A hidden rule labels the rows of this table. It goes by one to three of the table's principal directions, not those with the most spread.
tensor([ 0.8, -1.0,  0.2, -1.4,  0.8,  0.1, -0.3, -0.6, -0.1,  0.8, -0.2,  0.0, -0.4, -0.6,  0.2, -0.1,  0.2,  0.6,  0.1,  0.6, -0.1, -1.6,  0.3,  0.0,  0.6, -1.0, -0.7,  0.0, -0.4,  0.9, -0.1,  0.6]) 5
tensor([-0.8,  1.4, -0.5,  1.2, -1.0,  0.0,  1.0, -0.5, -0.5, -0.6,  0.8,  0.2, -0.1,  1.2, -0.7,  0.5, -0.9, -1.5, -1.4, -1.1,  0.5,  1.6,  0.2, -0.2, -0.9,  1.7, -0.3,  0.7,  0.4, -2.1, -0.3, -1.2]) 4
tensor([ 0.6,  1.0,  0.2,  0.9, -1.8, -0.5,  0.7, -0.8,  1.3,  1.1,  1.2,  0.6, -2.5,  1.6,  1.2,  0.9,  1.3, -1.4,  0.3, -0.2,  1.0,  0.3, -0.8, -1.6,  0.2,  0.3,  0.0, -1.1, -0.3, -2.2,  0.6, -1.3]) 2
tensor([-2.6,  1.5,  0.3, -0.2, -0.5,  0.6,  1.2, -2.1,  0.3,  2.0, -0.4,  1.0,  0.4,  0.6,  2.0,  0.3,  0.1, -1.3,  2.0,  1.5,  1.2,  1.4, -0.2, -2.2, -1.3,  0.3, -0.1,  1.8,  0.3, -4.4,  0.8, -1.3]) 0
tensor([-1.3,  0.2,  0.1, -0.9,  0.4,  0.6,  0.2, -0.8, -0.7,  0.0, -1.1, -0.3,  1.6, -0.7, -1.2, -0.3, -1.6,  0.7,  0.3,  0.5, -0.2, -0.4,  1.5,  0.2, -1.8, -0.1, -0.4,  1.6, -0.2, -1.0,  0.2,  0.0]) 0
tensor([-2.5,  3.2, -0.7,  2.6, -2.2, -0.2,  1.9, -1.3, -0.1,  0.6,  1.1,  0.7, -1.1,  2.5,  1.6,  0.8, -0.2, -3.8, -0.2, -0.6,  1.6,  3.9, -0.7, -2.4, -1.2,  2.9,  0.1,  1.3,  1.3, -5.3,  0.1, -3.3]) 2
tensor([-0.8,  2.3, -1.1,  2.2, -2.1, -0.8,  1.0, -0.4, -0.8, -0.1,  1.7, -0.3, -1.6,  1.6, -0.3,  0.3, -1.8, -3.0, -1.8, -1.5,  1.1,  2.7,  0.7, -0.9, -1.2,  3.2, -0.4,  0.5,  1.0, -2.6, -0.5, -3.2]) 2
tensor([-0.1, -0.8,  0.0, -0.2,  0.9,  0.0, -0.8,  1.1, -0.4, -1.1, -1.2, -1.1,  1.2, -1.1, -1.2, -0.9, -0.8,  1.4, -0.1,  0.0, -1.0, -0.8,  0.8,  1.1,  0.0, -0.4,  0.2,  0.1,  0.1,  2.4, -0.2,  0.5]) 0
tensor([ 0.0, -0.8,  0.9, -1.0,  0.6,  0.3, -0.5, -2.1,  0.9,  0.5, -0.6,  0.5, -0.2,  0.2,  3.0,  0.3,  0.6,  0.0,  1.6,  2.0,  1.2,  0.0, -0.3, -0.9,  1.7, -0.5, -0.8,  0.0,  1.6, -0.8,  0.4,  0.1]) 0
tensor([-1.3,  0.9,  0.3, -0.1, -0.6,  0.3,  0.8, -1.9,  0.2,  1.2, -0.3,  0.6, -0.2,  0.8,  2.0,  0.2,  0.0, -1.0,  1.4,  1.2,  1.1,  1.1,  0.1, -1.7, -0.6,  0.4, -0.3,  0.9,  0.7, -3.4,  0.5, -1.0]) 5
tensor([ 0.5, -0.8,  1.1, -0.3,  0.6,  0.7, -0.8,  0.3,  1.5, -0.5,  0.3,  0.2,  0.7, -0.5, -2.8,  1.4,  0.4,  1.5,  0.1, -0.5, -0.4, -2.2, -0.5,  0.8, -0.2, -1.8,  0.0, -1.2, -1.3,  0.9,  0.9,  1.5]) 1
tensor([-1.1,  1.7,  0.5,  0.3, -1.3,  0.6,  0.2, -1.3,  1.3,  0.7,  0.0,  0.8, -0.9,  0.9,  0.3,  1.8,  1.0, -1.1,  1.5,  0.2,  0.5,  0.2, -1.4, -1.4, -0.6,  0.2,  0.5,  0.7,  0.0, -2.5,  1.1, -0.8]) 2
tensor([-0.9,  0.2,  0.0,  0.0,  0.1,  0.1,  0.5,  0.1,  0.2,  0.3, -0.5,  0.3,  0.6,  0.1,  1.4, -0.5,  0.8,  0.0,  0.9,  0.7,  0.0,  0.7, -0.4, -0.5,  0.0, -0.3,  0.4,  0.4,  0.0, -0.7,  0.2,  0.0]) 0
tensor([ 0.3, -0.7,  0.2, -0.3,  0.3, -0.1,  0.0,  0.4,  0.5, -0.9, -1.2, -0.2,  0.3,  0.1,  1.6, -0.7,  1.1,  1.0,  0.6,  0.7, -0.5, -0.2, -0.3,  0.3,  1.2, -0.7,  0.3, -0.4,  0.4,  1.1,  0.1,  0.7]) 4
tensor([ 1.4,  1.1, -1.2,  1.4, -1.9, -1.3, -0.2,  1.3, -0.5,  0.1,  1.5, -0.7, -2.9,  0.5, -0.8,  0.0, -0.4, -1.7, -1.5, -1.7, -0.1,  0.6,  0.0,  0.0, -0.1,  1.9,  0.4, -0.8, -0.2,  1.2, -0.6, -1.9]) 2
tensor([ 0.3,  2.1, -1.0,  1.7, -2.1, -0.6,  1.0, -0.5, -0.4,  0.5,  1.7,  0.0, -2.8,  1.7, -0.6,  1.1, -0.4, -3.0, -1.8, -1.8,  0.6,  1.2, -0.3, -1.1, -0.5,  2.4, -0.4,  0.3,  0.1, -2.0, -0.4, -2.5]) 4
tensor([ 0.0, -0.7,  0.3,  0.4,  0.5,  0.0,  0.0, -0.2,  0.1, -0.7,  0.3,  0.2,  0.8,  0.4,  0.6, -0.2, -0.3,  0.2, -0.2,  0.2,  0.6,  0.8,  0.3,  0.2,  0.5,  0.0, -0.4, -0.8,  0.8, -0.5, -0.2,  0.4]) 1
tensor([ 0.7, -0.2,  0.0, -0.7,  0.2,  0.1, -1.2,  0.4,  0.1,  0.0, -0.4, -0.2, -0.5, -0.9, -0.7,  0.6,  0.4,  0.4,  0.5,  0.0, -0.8, -1.3, -0.7,  0.5,  0.5, -0.3,  0.5,  0.3, -0.2,  2.2,  0.2,  0.5]) 3
tensor([-0.1,  1.0, -1.3,  2.2, -0.3, -0.7,  0.1,  2.5, -1.2, -0.7,  1.9, -0.5, -0.4,  0.0, -3.0,  0.1, -1.0, -1.6, -2.8, -2.9, -0.7,  1.4, -0.5,  0.9, -0.5,  1.8,  0.4, -0.1, -0.6,  1.7, -1.1, -1.0]) 4
tensor([-1.9,  0.2,  0.8, -1.4,  0.6,  1.1,  0.4, -1.9,  0.2,  1.1, -2.1,  0.4,  1.3, -0.1,  1.7,  0.1,  0.4,  0.6,  2.5,  2.1,  0.2, -0.3,  0.1, -1.5, -0.6, -1.1, -0.2,  1.7,  0.4, -2.5,  0.8,  0.3]) 2
tensor([-0.9,  0.1, -0.9,  0.4,  0.9,  0.1,  0.4,  1.6, -1.7, -0.4,  0.1, -0.5,  1.5, -0.8, -2.3, -0.8, -1.2,  0.0, -1.6, -1.3, -1.0,  0.5,  0.5,  1.0, -1.1,  0.5,  0.1,  1.2, -0.7,  1.0, -1.0,  0.2]) 5
tensor([ 1.2, -1.2, -0.3,  1.4,  0.8, -0.5, -0.8,  3.1, -0.1, -1.9,  0.6, -0.9,  0.5, -0.4, -2.3, -0.5,  0.1,  0.9, -1.8, -1.8, -1.2, -0.2, -0.4,  1.7,  1.0, -0.3,  0.5, -1.9, -0.5,  3.6, -0.8,  1.1]) 1
tensor([-0.7,  1.0, -0.6,  0.0, -0.6, -0.1,  0.0,  0.2, -0.9,  0.2, -0.1, -0.2,  0.2, -0.5, -0.7, -0.1, -0.9, -0.4,  0.0, -0.3, -0.3,  0.5,  0.4,  0.2, -1.4,  1.0,  0.5,  1.3, -0.2, -0.1, -0.1, -0.7]) 2
tensor([-0.6, -0.2, -0.4,  0.6,  0.7, -0.3, -0.6,  1.0, -0.6, -0.7, -0.7, -0.8,  0.6, -0.5,  0.4, -0.9, -0.6, -0.1,  0.0,  0.1, -0.3,  1.0,  0.1,  0.2,  0.6,  0.7,  0.2,  0.3,  1.1,  1.6, -0.5, -0.4]) 3
tensor([-0.5,  1.4, -0.4, -0.3, -0.9,  0.2, -0.4, -0.3, -0.6,  0.9, -0.4, -0.2, -0.9, -0.5, -1.3,  0.9, -0.5, -0.8,  0.5, -0.4, -0.6, -0.5, -0.2, -0.5, -1.4,  0.8,  0.5,  1.6, -0.4, -0.1,  0.3, -0.9]) 3
tensor([-0.7,  0.5, -0.3, -0.2, -0.1,  0.0,  0.5, -0.4, -0.4,  1.3, -0.7,  0.2, -0.6,  0.3,  1.8, -0.3,  0.9, -0.8,  1.0,  0.8,  0.0,  0.6, -0.6, -1.4,  0.2,  0.1,  0.2,  0.9,  0.2, -1.2, -0.1, -0.6]) 4
tensor([-1.0,  0.3, -0.4, -0.4,  0.4,  0.3,  0.6, -0.1, -1.0,  0.2, -0.6, -0.1,  0.9, -0.4, -0.3, -0.6, -0.6,  0.0, -0.3,  0.1, -0.4,  0.2,  0.5,  0.1, -0.8,  0.2, -0.1,  1.5, -0.2, -0.3, -0.3, -0.1]) 1
tensor([-1.2,  1.1,  0.1,  0.7, -0.2,  0.6,  0.3, -0.1,  0.2,  0.0,  0.9,  0.5,  0.6,  0.2, -2.3,  1.4, -0.3, -0.8, -0.5, -1.2,  0.0,  0.3, -0.7,  0.0, -1.3,  0.4,  0.1,  0.7, -0.7, -1.4,  0.3, -0.2]) 1
tensor([-0.2, -1.8,  0.4,  0.0,  2.0,  0.0, -0.2,  0.5,  0.1, -1.1,  0.1,  0.2,  2.1, -0.3,  1.3, -1.2,  0.0,  0.9, -0.4,  0.6,  0.4,  0.9,  0.0,  1.0,  1.7, -0.7, -0.6, -0.8,  1.0,  1.2, -0.6,  1.3]) 4
tensor([ 3.0, -0.7, -0.6,  0.3, -1.1, -1.2, -0.3,  1.3, -0.1, -0.6,  0.9, -0.6, -2.2,  0.3,  0.1, -0.7,  0.3,  0.4, -1.3, -0.9, -0.3, -0.8,  0.6,  0.9,  0.9,  0.2,  0.2, -2.2, -0.4,  2.3, -0.5, -0.1]) 5
tensor([ 0.2,  0.1, -0.2,  0.7, -0.1,  0.1,  0.4,  0.7, -0.2, -0.9,  0.1, -0.2,  0.2,  0.5, -1.2,  0.2,  0.2,  0.0, -1.1, -1.0, -0.5,  0.0, -0.2,  0.4, -0.1,  0.1,  0.1, -0.3, -0.4,  0.0, -0.3,  0.3]) 4
tensor([ 0.8, -0.6,  1.2, -0.9, -0.1,  0.3, -0.8, -1.7,  1.6,  0.2,  0.5,  0.6, -0.5,  0.0,  0.6,  1.0,  0.2,  0.7,  1.0,  0.9,  1.0, -1.2,  0.0,  0.0,  0.5, -0.8, -0.6, -0.9,  0.3, -0.4,  1.0,  0.4]) 5
tensor([-1.8,  0.3, -0.3,  1.2,  0.7,  0.1,  1.0,  0.6, -0.5, -0.6,  1.0,  0.2,  2.1,  0.1, -1.0, -0.7, -1.3, -0.6, -1.4, -0.8,  0.4,  2.1,  0.5,  0.6, -0.9,  0.8, -0.4,  0.5,  0.1, -1.1, -0.5, -0.3]) 2
tensor([ 0.2,  0.1,  0.4, -0.7, -0.6,  0.2,  0.5, -1.5,  0.5,  0.9, -0.7,  0.3, -1.0,  0.6,  1.2,  0.4,  0.8,  0.0,  1.0,  0.9,  0.3, -0.9,  0.1, -1.2,  0.0, -0.6, -0.3,  0.1, -0.1, -1.7,  0.5, -0.2]) 4
tensor([ 1.8, -0.3,  0.3,  0.1, -0.7, -0.5, -0.7,  0.6,  1.4, -0.2,  0.9,  0.2, -1.6,  0.1,  0.1,  0.5,  1.3,  0.3,  0.0, -0.4,  0.0, -1.1, -0.8,  0.4,  1.0, -0.6,  0.4, -1.8, -0.6,  1.7,  0.5,  0.3]) 0
tensor([ 1.0, -0.3,  0.4, -0.2, -0.5, -0.2,  0.1, -0.9,  1.0,  0.3, -0.3,  0.2, -1.5,  0.8,  2.1,  0.2,  1.3, -0.1,  0.7,  0.8,  0.5, -0.4, -0.4, -0.9,  1.4, -0.5, -0.3, -0.9,  0.5, -0.5,  0.3, -0.2]) 2
tensor([-0.2,  0.2, -0.4, -1.3,  0.1,  0.2, -0.9,  0.2, -1.2,  0.3, -1.7, -1.0,  0.2, -1.5, -1.5, -0.2, -1.0,  1.0,  0.7,  0.3, -1.3, -1.6,  0.9,  0.3, -1.3, -0.1,  0.5,  1.6, -0.4,  1.5,  0.0,  0.1]) 1
tensor([ 0.5, -0.2, -0.4, -0.9, -0.1, -0.2,  0.1, -0.2, -0.7,  0.0, -0.8, -0.3, -0.2, -0.3,  0.7, -0.8, -0.2,  0.5,  0.0,  0.5, -0.4, -0.5,  0.8,  0.3,  0.0,  0.0, -0.1,  0.6,  0.0,  0.6, -0.2,  0.0]) 0
tensor([-1.4,  1.2,  0.0,  0.1, -0.7,  0.2,  1.1, -2.1, -0.2,  1.2,  0.3,  0.7, -0.3,  1.0,  1.5,  0.4, -0.6, -1.6,  0.5,  0.7,  1.4,  1.5,  0.3, -1.5, -0.9,  1.0, -0.6,  1.2,  0.7, -3.8,  0.2, -1.4]) 3
tensor([ 0.0,  0.3,  1.0,  0.8, -0.4,  0.4, -0.1,  0.1,  2.2,  0.2,  0.1,  1.0, -0.8,  1.1,  1.2,  1.6,  3.0, -0.3,  1.7,  0.3,  0.2, -0.1, -2.8, -1.3,  1.4, -1.3,  0.8, -1.5, -0.2, -1.0,  1.0,  0.7]) 1
tensor([-1.6,  1.2,  0.4,  1.8, -0.5,  0.2,  0.9, -0.4,  1.3,  0.1,  0.4,  1.0,  0.0,  1.8,  2.3,  0.8,  1.7, -1.8,  1.1,  0.3,  1.1,  2.6, -2.0, -1.8,  0.8,  0.5,  0.5, -0.4,  1.0, -3.0,  0.4, -0.8]) 1
tensor([-1.5,  1.9, -1.3,  2.2, -1.0, -0.7,  0.7,  0.5, -1.6, -0.3,  1.1, -0.9, -0.4,  0.7, -1.3, -0.4, -2.6, -2.5, -2.0, -1.7,  0.5,  2.8,  1.1, -0.4, -1.5,  3.1, -0.4,  1.2,  1.0, -1.3, -0.9, -2.9]) 1
tensor([-1.2,  0.9, -0.3,  0.2,  0.1,  0.4, -0.4,  0.2, -0.7,  0.1, -0.7, -0.3,  0.3, -0.4, -1.0,  0.5, -0.5, -0.7,  0.2, -0.3, -0.5,  0.3, -0.5, -0.3, -0.6,  0.7,  0.3,  1.5,  0.3,  0.0, -0.1, -0.6]) 2
tensor([-1.0,  0.4, -0.2, -1.0,  0.9,  0.8, -0.7, -0.5, -1.2,  0.7, -0.1,  0.1,  1.1, -1.3, -2.2,  0.9, -1.4, -0.1,  0.0, -0.3, -0.4, -0.6,  0.1,  0.5, -1.3,  0.4, -0.1,  2.1, -0.3,  0.2, -0.1,  0.4]) 3
tensor([ 0.7, -1.4,  0.9, -2.3,  1.0,  0.5, -0.6, -1.2,  0.7,  0.8, -2.2,  0.4,  0.1, -0.5,  3.2, -0.2,  2.2,  1.7,  2.7,  2.6, -0.3, -1.7, -0.7, -0.7,  1.8, -2.2,  0.2,  0.1,  0.4,  0.6,  0.6,  1.8]) 1
tensor([ 0.9, -1.0,  1.1, -0.7,  0.1,  0.0, -0.5, -1.3,  1.7, -0.2, -0.3,  0.6, -0.5,  0.4,  2.8,  0.3,  1.4,  0.7,  1.6,  1.6,  0.9, -0.5, -0.5, -0.4,  1.9, -1.0, -0.3, -1.3,  1.0, -0.2,  0.7,  0.6]) 1
tensor([ 0.5, -2.3,  1.3, -1.8,  2.1,  1.1, -1.0,  0.2,  0.8, -0.8, -1.8,  0.2,  2.4, -1.3, -0.2,  0.0,  1.1,  3.2,  1.6,  1.4, -0.9, -2.3, -0.3,  1.1,  0.8, -3.0,  0.3, -0.7, -0.5,  1.9,  0.5,  3.3]) 0
tensor([-0.1,  1.3, -0.4, -0.8, -1.1,  0.2, -0.1, -1.5, -0.7,  1.3,  0.4,  0.1, -1.3, -0.2, -1.0,  0.9, -1.3, -1.0,  0.0, -0.2,  0.3, -0.6,  0.7, -0.4, -1.6,  1.1, -0.3,  1.5, -0.3, -1.3,  0.2, -1.2]) 3
tensor([-1.3,  2.3,  0.5,  0.9, -1.9,  0.5,  0.8, -1.7,  1.2,  1.0,  1.4,  1.0, -0.9,  1.2, -1.5,  2.2, -0.3, -1.7,  0.5, -0.7,  1.1,  0.4, -0.5, -1.3, -2.2,  0.8,  0.0,  0.4, -0.7, -4.0,  1.3, -1.5]) 5
tensor([-0.9,  0.8, -0.5,  1.1, -0.7, -0.5,  1.2, -1.4, -1.0,  0.2,  1.3,  0.2, -0.1,  1.3,  1.5, -0.6, -1.9, -2.0, -1.1,  0.0,  1.8,  2.8,  1.4, -0.8, -0.6,  2.2, -1.1,  0.4,  1.5, -3.3, -0.6, -1.9]) 3
tensor([ 0.7, -0.5,  0.6, -1.0,  0.4,  0.5, -0.5, -0.6,  0.6,  0.9, -0.6,  0.3, -0.7, -0.2,  0.1,  1.0,  1.3,  0.5,  1.1,  0.6, -0.3, -1.7, -1.0, -0.7,  0.7, -1.3,  0.0, -0.1, -0.5,  0.3,  0.4,  0.9]) 0
tensor([ 0.1,  0.7,  0.1,  0.2, -1.0, -0.3, -0.1, -0.5,  0.6,  0.2,  0.5, -0.2, -1.1,  0.1, -0.5,  0.4, -0.5, -0.4,  0.0, -0.2,  0.4, -0.4,  0.4, -0.2, -0.6,  0.5, -0.2, -0.1, -0.1, -0.4,  0.5, -1.2]) 4
tensor([ 0.4,  0.2, -1.0, -0.1,  0.3,  0.0,  0.1,  1.4, -1.5,  0.1, -0.2, -0.7, -0.3, -0.7, -2.4, -0.3, -0.2, -0.1, -1.6, -1.4, -1.6, -1.0,  0.0,  0.7, -0.5,  0.2,  0.2,  1.0, -1.2,  1.9, -0.9,  0.1]) 2
tensor([-2.2,  1.4, -0.5,  0.6, -0.2,  0.3,  1.0,  0.2, -0.9,  0.4, -0.4,  0.2,  1.2,  0.2, -0.3, -0.3, -0.4, -0.8,  0.3, -0.1, -0.1,  1.6,  0.0, -0.7, -1.7,  0.7,  0.5,  1.7, -0.2, -2.1, -0.1, -0.7]) 4
Which label does each new row get?
tensor([-0.6,  0.0,  0.0, -0.4,  0.5,  0.3, -0.2, -0.2, -0.4,  0.0, -0.2, -0.3,  0.7, -0.6, -1.2,  0.0, -1.0,  0.2, -0.4, -0.1, -0.2, -0.4,  0.6,  0.4, -0.6,  0.1, -0.4,  0.9, -0.1,  0.3, -0.1, -0.1]) -> 1
tensor([ 0.7, -1.5,  1.4, -2.7,  0.7,  0.7, -0.5, -2.7,  1.2,  1.1, -1.7,  0.7,  0.1, -0.4,  3.3,  0.1,  1.2,  1.8,  3.0,  3.1,  0.7, -1.9,  0.2, -0.8,  1.1, -2.2, -0.5, -0.1,  0.6, -0.9,  1.1,  1.5]) -> 3
tensor([ 2.3, -2.8,  0.7, -2.0,  1.5,  0.0, -1.7,  0.8,  0.4, -1.4, -1.6, -0.8,  0.9, -1.7,  0.2, -1.1,  0.5,  3.4,  0.6,  1.1, -1.1, -2.8,  0.8,  2.0,  1.6, -2.2,  0.1, -1.4, -0.1,  4.4,  0.1,  2.6]) -> 1
tensor([-0.1, -0.6,  0.4, -1.1,  0.8,  0.6,  0.0, -0.8,  0.1,  0.4, -0.1,  0.6,  0.8, -0.3,  0.3,  0.2,  0.2,  0.6,  0.4,  0.6,  0.2, -0.6, -0.1,  0.2,  0.0, -0.9, -0.3,  0.3, -0.2, -0.4,  0.2,  1.1]) -> 5
tensor([-0.5, -0.4, -0.1, -1.2,  0.8,  0.6, -0.4,  0.4, -0.9,  0.0, -1.4, -0.4,  1.5, -1.3, -1.4, -0.4, -0.4,  1.5,  0.5,  0.3, -1.2, -1.3,  0.5,  0.7, -1.0, -0.8,  0.5,  1.2, -0.8,  1.1,  0.0,  1.1]) -> 3
tensor([ 1.1,  0.5, -0.9,  0.4, -0.9, -0.7,  0.0,  1.1, -0.6,  0.6,  0.1, -0.4, -1.9,  0.2,  0.1, -0.2,  0.7, -0.7, -0.3, -0.7, -0.7, -0.2, -0.4, -0.4,  0.2,  0.5,  0.7, -0.3, -0.5,  1.0, -0.4, -0.6]) -> 4
tensor([ 1.3, -2.1,  0.0, -0.4,  1.6, -0.6, -1.4,  2.0, -0.1, -1.5,  0.0, -0.6,  1.2, -1.5,  0.5, -1.6, -0.2,  1.8, -0.5,  0.2, -0.5, -0.2,  0.3,  2.2,  1.8, -0.7,  0.3, -1.4,  0.5,  4.5, -0.6,  1.6]) -> 0
tensor([-0.6, -1.7,  1.0, -0.1,  1.9,  0.5,  0.1,  0.3,  0.9, -0.6, -0.6,  0.3,  2.3, -0.2,  1.0, -0.7,  0.9,  1.4,  0.7,  1.0,  0.2,  0.1, -0.4,  0.2,  1.2, -1.9, -0.3, -1.0,  0.3,  0.2,  0.1,  1.7]) -> 5
tensor([-0.1, -1.4,  1.4, -1.0,  1.1,  0.8,  0.8, -2.0,  1.3,  1.1, -1.3,  1.2,  0.5,  1.1,  3.8,  0.2,  2.6,  0.7,  2.4,  2.5,  1.0, -0.3, -1.0, -2.0,  1.7, -2.4, -0.5, -0.9,  0.5, -2.9,  0.6,  1.5]) -> 2
tensor([ 0.2, -1.2,  0.8, -1.4,  1.1,  0.4, -0.6, -0.3,  0.7,  0.0, -0.9,  0.2,  1.0, -0.8,  0.7, -0.2,  0.7,  1.6,  1.2,  1.2, -0.2, -1.2, -0.2,  0.5,  0.8, -1.6,  0.0, -0.2, -0.1,  1.1,  0.5,  1.4]) -> 4
tensor([ 0.1,  0.3, -0.9,  0.0,  0.0, -0.3,  0.8, -0.2, -1.4,  1.3,  0.0,  0.2, -1.0,  0.6,  1.8, -0.6,  0.4, -1.3, -0.3,  0.2,  0.1,  1.0, -0.2, -1.1,  0.5,  0.7, -0.2,  0.8,  0.3, -1.0, -0.9, -0.5]) -> 3
tensor([ 0.4, -1.2,  0.5,  0.2,  0.6, -0.3, -0.4,  0.5,  0.7, -1.2, -1.1, -0.5,  0.5,  0.2,  1.9, -1.0,  0.7,  1.0,  0.6,  0.9,  0.0,  0.3,  0.0,  0.2,  1.7, -0.7,  0.0, -1.3,  1.1,  1.2,  0.0,  0.6]) -> 2
tensor([ 2.3, -0.4,  0.4, -0.4, -1.1, -0.5, -0.7, -0.3,  1.4, -0.3,  0.0,  0.2, -2.3,  0.6,  1.8,  0.5,  1.8,  0.4,  0.7,  0.5,  0.1, -1.2, -0.8, -0.1,  1.8, -0.5,  0.3, -1.7,  0.3,  1.2,  0.5,  0.2]) -> 2
tensor([-0.7,  1.2, -0.6,  0.6, -0.8,  0.1,  1.4, -0.5, -0.8,  0.8,  0.8,  0.5, -0.3,  1.0, -0.3,  0.3, -0.2, -1.4, -0.8, -0.7,  0.4,  1.0,  0.1, -0.9, -1.3,  0.8, -0.2,  0.8, -0.5, -2.7, -0.3, -0.8]) -> 1
tensor([-2.0,  1.8,  0.3, -0.1, -0.9,  0.5,  0.4, -2.4,  0.4,  1.7, -0.5,  0.9, -0.8,  0.9,  2.6,  1.2,  0.5, -2.0,  2.2,  1.4,  1.3,  1.5, -1.0, -2.5, -0.3,  1.0,  0.0,  1.8,  1.2, -3.8,  0.8, -1.7]) -> 3
tensor([ 1.9,  0.5, -1.7, -0.4, -1.2, -0.9, -0.1,  0.8, -2.2,  0.5,  0.6, -1.2, -2.3, -0.6, -2.2, -0.7, -1.6, -0.5, -2.4, -1.7, -1.1, -1.3,  1.6,  0.9, -1.1,  1.5, -0.2,  0.7, -1.1,  2.1, -1.0, -1.2]) -> 1
tensor([-2.7,  1.5, -0.6, -0.2,  0.6,  0.9,  0.8, -1.5, -2.0,  1.0,  0.4,  0.6,  1.7, -0.3, -1.5,  0.6, -2.4, -1.7, -0.7, -0.4,  0.5,  1.7,  0.6, -0.3, -2.3,  1.7, -0.7,  3.2,  0.3, -2.9, -0.5, -0.9]) -> 1
tensor([ 0.7, -1.0,  0.0, -0.5,  0.9,  0.1, -1.0,  0.9, -0.3, -1.5, -0.3, -0.6,  1.2, -1.1, -1.6, -0.4, -0.8,  1.5, -0.8, -0.4, -0.8, -1.0,  0.6,  1.9,  0.2, -0.3,  0.0, -0.2,  0.0,  2.8, -0.3,  1.2]) -> 2
tensor([ 0.2,  0.8,  0.3, -0.3, -0.7,  0.5, -0.2, -1.4,  0.4,  0.8,  0.7,  0.6, -1.0,  0.3, -1.0,  1.7, -0.1, -0.7,  0.2, -0.3,  0.4, -0.8, -0.4, -0.5, -0.7,  0.2, -0.3,  0.5, -0.3, -1.4,  0.6, -0.3]) -> 2
tensor([-0.4,  1.0, -0.7,  0.1, -0.8, -0.3,  0.3, -0.1, -0.6,  0.4,  0.0, -0.1, -0.7,  0.0,  0.3, -0.2, -0.3, -0.9, -0.2, -0.2, -0.1,  0.6,  0.2, -0.3, -0.6,  1.1,  0.2,  1.1,  0.0, -0.3, -0.2, -1.1]) -> 5
tensor([ 0.8, -0.3,  0.3,  1.0, -0.3, -0.4,  0.2,  1.1,  1.3, -0.1,  0.3,  0.3, -1.0,  0.9,  1.1,  0.2,  2.3,  0.0,  0.5, -0.1, -0.1,  0.1, -1.6, -0.7,  1.4, -1.0,  0.7, -1.9, -0.4,  0.3,  0.3,  0.4]) -> 4
tensor([ 0.9,  0.2, -0.2,  0.1, -0.6, -0.1, -0.6,  1.3,  0.0,  0.0, -0.2, -0.5, -0.8, -0.5, -2.2,  0.5,  0.4,  0.6,  0.0, -0.9, -1.2, -1.5, -0.3,  0.3, -0.7, -0.5,  0.9, -0.5, -1.4,  1.6,  0.2,  0.4]) -> 5
tensor([-1.1,  0.6, -0.1, -0.1, -0.1,  0.3,  0.8, -0.7, -0.2,  0.9, -0.7,  0.1,  0.0,  0.4,  0.8, -0.1,  0.3, -0.6,  0.6,  0.5,  0.1,  0.4, -0.1, -1.2, -0.5,  0.0, -0.2,  1.1,  0.0, -1.8,  0.1, -0.6]) -> 1
tensor([-0.5,  0.4, -0.5, -0.8,  0.1,  0.3,  0.1, -0.3, -1.3,  0.6, -0.4, -0.4,  0.5, -0.9, -1.8, -0.1, -1.4,  0.2, -0.5, -0.3, -0.6, -0.8,  1.2,  0.3, -1.7,  0.3, -0.2,  1.6, -0.7, -0.1, -0.2, -0.2]) -> 3
tensor([-0.6,  1.7, -1.5,  2.6, -1.3, -1.1,  0.3,  1.7, -1.4, -1.0,  1.9, -0.8, -0.7,  0.5, -2.0, -0.4, -2.2, -2.3, -2.8, -2.5,  0.1,  2.6,  0.6,  0.7, -1.1,  3.2,  0.1,  0.3,  0.6,  0.4, -1.1, -2.5]) -> 5
tensor([ 0.2,  0.6, -1.1,  1.3, -0.1, -0.2,  0.7,  1.8, -1.3, -0.8,  1.4, -0.6,  0.1,  0.1, -3.8, -0.1, -1.2, -0.7, -3.2, -2.7, -0.9,  0.2,  0.5,  1.2, -1.2,  1.0, -0.1,  0.1, -1.3,  0.9, -1.0, -0.4]) -> 2
tensor([-1.9,  1.5, -0.6,  1.6, -0.8, -0.3,  1.1, -0.6, -0.9, -0.2,  0.6, -0.1,  0.4,  1.0,  0.3, -0.4, -1.9, -2.0, -0.9, -0.5,  1.1,  3.0,  1.0, -0.7, -1.3,  2.3, -0.4,  1.0,  1.2, -2.9, -0.4, -2.2]) -> 1
